In the rows, 128 means zero.
Rotation paths and how fast each direction turns (degrees per step)
Each turn is a multiple of 5 degrees from 10 to 175, or 0.
Each row of a path follows its step; steps can be skipped.
path 1
step 0: [125 124 142 123 123 132 124 117 149 133 133 137 123 128 122 131 123 125
 127 133 132 128 134 123 117 121 133 120 129 131 130 139 119 125 130 122
 124 129 126 123 138 135 128 115 129]
step 1: [122 136 133 127 130 136 145 134 112 123 122 131 134 132 129 123 120 119
 125 130 122 133 127 139 124 122 118 127 125 123 132 122 127 139 129 120
 125 146 124 128 133 129 131 121 124]
step 2: [128 120 113 130 127 142 131 126 134 129 134 127 130 131 122 121 122 127
 123 127 134 129 125 118 150 131 135 125 137 138 133 117 125 122 120 131
 123 129 129 133 132 131 119 120 131]
step 4: [140 129 124 134 120 137 132 125 123 130 122 123 135 124 131 132 134 117
 132 125 132 138 117 133 128 116 119 127 136 125 121 133 131 130 117 126
 121 121 130 129 137 108 134 120 127]
step 7: [126 140 131 122 132 137 133 138 126 136 136 129 130 130 129 129 135 121
 129 122 127 132 129 116 138 123 132 131 141 132 136 141 119 130 125 117
 128 119 139 130 137 121 116 134 134]
step 8: [124 131 131 138 125 118 131 123 126 122 129 126 127 127 140 126 139 145
 142 127 133 123 125 124 127 124 129 129 133 131 142 124 126 137 128 129
 138 137 126 126 130 138 134 110 125]
step 9: [119 122 132 118 131 134 137 124 129 124 131 124 134 132 128 132 137 121
 121 141 131 122 119 139 130 124 133 122 114 136 122 125 130 131 126 136
 128 114 141 130 135 116 126 118 126]
step 10: [130 123 118 126 130 122 128 132 121 131 131 126 137 129 134 124 131 129
 140 127 119 134 129 120 142 135 116 142 118 127 119 125 121 139 129 115
 122 124 133 131 129 142 124 134 131]
step 11: [121 124 135 139 128 129 106 123 140 123 130 115 126 132 127 116 133 128
 128 129 132 133 115 121 124 119 131 136 136 138 122 128 134 122 128 129
 131 125 130 123 123 130 132 125 119]
step 12: [122 136 136 117 130 127 131 135 120 134 123 126 131 124 136 140 132 127
 126 128 128 125 123 135 118 127 132 132 121 139 128 147 131 133 121 128
 115 129 123 125 135 133 114 135 120]
Directions:
[128 128 130 123 129 129 127 126 130 127 129 126 124 126 130 128 129 127
 128 128 124 126 127 133 127 127 126 129 127 128 130 125 128 123 126 127
 128 129 129 124 130 128 129 128 126] : 130
path 2
step 0: [136 121 130 127 111 139 124 129 128 125 119 134 136 125 130 125 141 122
 132 130 134 114 119 128 129 133 130 127 134 122 137 127 132 125 127 130
 119 133 119 114 117 132 120 133 135]
step 1: [124 125 132 128 125 134 119 119 121 140 134 132 131 123 126 133 122 130
 130 141 127 134 144 140 128 114 118 136 122 132 134 129 128 121 131 132
 130 125 124 132 126 115 133 116 137]
step 2: [129 133 129 131 117 128 130 124 131 115 132 145 121 133 130 110 128 137
 117 136 128 130 129 116 135 125 127 125 134 121 122 137 126 120 121 125
 133 132 132 125 135 138 132 127 122]
step 3: [126 138 123 124 122 138 129 137 124 140 113 128 137 128 120 124 134 131
 133 132 132 132 126 131 120 139 125 130 125 132 124 128 124 121 128 125
 129 132 117 130 105 130 129 142 131]
step 4: [131 135 137 135 137 134 122 122 135 141 130 135 120 126 127 139 127 137
 129 141 122 132 126 125 118 119 137 133 113 136 121 130 134 123 129 128
 126 122 128 129 143 131 127 119 131]
step 8: [128 131 130 129 132 141 126 129 111 114 119 131 126 127 128 118 123 141
 127 122 129 129 131 129 137 128 117 117 127 124 130 134 121 113 124 122
 134 135 130 127 116 134 135 135 126]
step 9: [137 138 127 131 135 126 133 132 135 139 119 139 137 128 123 115 143 130
 129 132 134 128 130 129 113 125 128 137 118 122 122 128 129 126 128 131
 123 121 121 127 123 132 118 123 144]
step 11: [135 127 133 125 129 138 127 120 118 112 126 134 128 129 109 133 130 134
 131 133 128 121 132 131 135 134 123 130 140 132 125 136 128 114 127 139
 122 135 126 125 133 135 123 133 140]
step 12: [122 133 127 125 111 130 137 126 131 144 128 138 137 131 129 117 129 131
 129 139 134 133 133 132 121 119 136 139 140 133 137 123 129 135 128 127
 136 117 125 131 127 127 122 128 134]
step 13: [126 120 130 131 120 142 111 122 121 130 132 133 126 131 135 128 124 128
 124 142 124 122 120 115 131 129 127 125 115 134 128 136 127 120 127 119
 132 135 127 131 124 135 133 128 112]
Directions:
[129 123 127 128 128 130 127 126 126 127 127 127 131 133 129 129 126 129
 131 128 128 126 128 127 129 127 133 130 129 129 131 127 128 128 126 128
 129 126 130 128 128 127 123 127 126] : 55
[129 127 128 134 130 129 129 124 128 127 129 132 126 127 127 127 128 126
 126 127 130 124 129 127 128 130 130 126 126 131 127 125 130 126 128 131
 126 128 127 128 129 131 128 127 125] : 160
[129 128 126 130 129 127 131 123 125 132 127 129 125 124 129 127 126 127
 130 131 124 128 129 126 127 127 128 130 127 124 128 128 128 131 130 128
 129 129 128 128 130 126 128 130 126] : 130
[128 127 128 127 126 128 132 128 126 128 126 125 130 129 129 125 130 128
 124 128 130 127 129 123 126 128 128 129 128 130 126 127 127 134 128 127
 128 126 125 128 126 130 127 127 130] : 115
[131 123 129 125 125 126 128 127 129 125 126 131 129 125 129 130 128 126
 126 127 127 129 130 132 130 126 127 130 130 131 127 129 128 130 129 131
 125 128 125 126 131 126 130 129 129] : 70
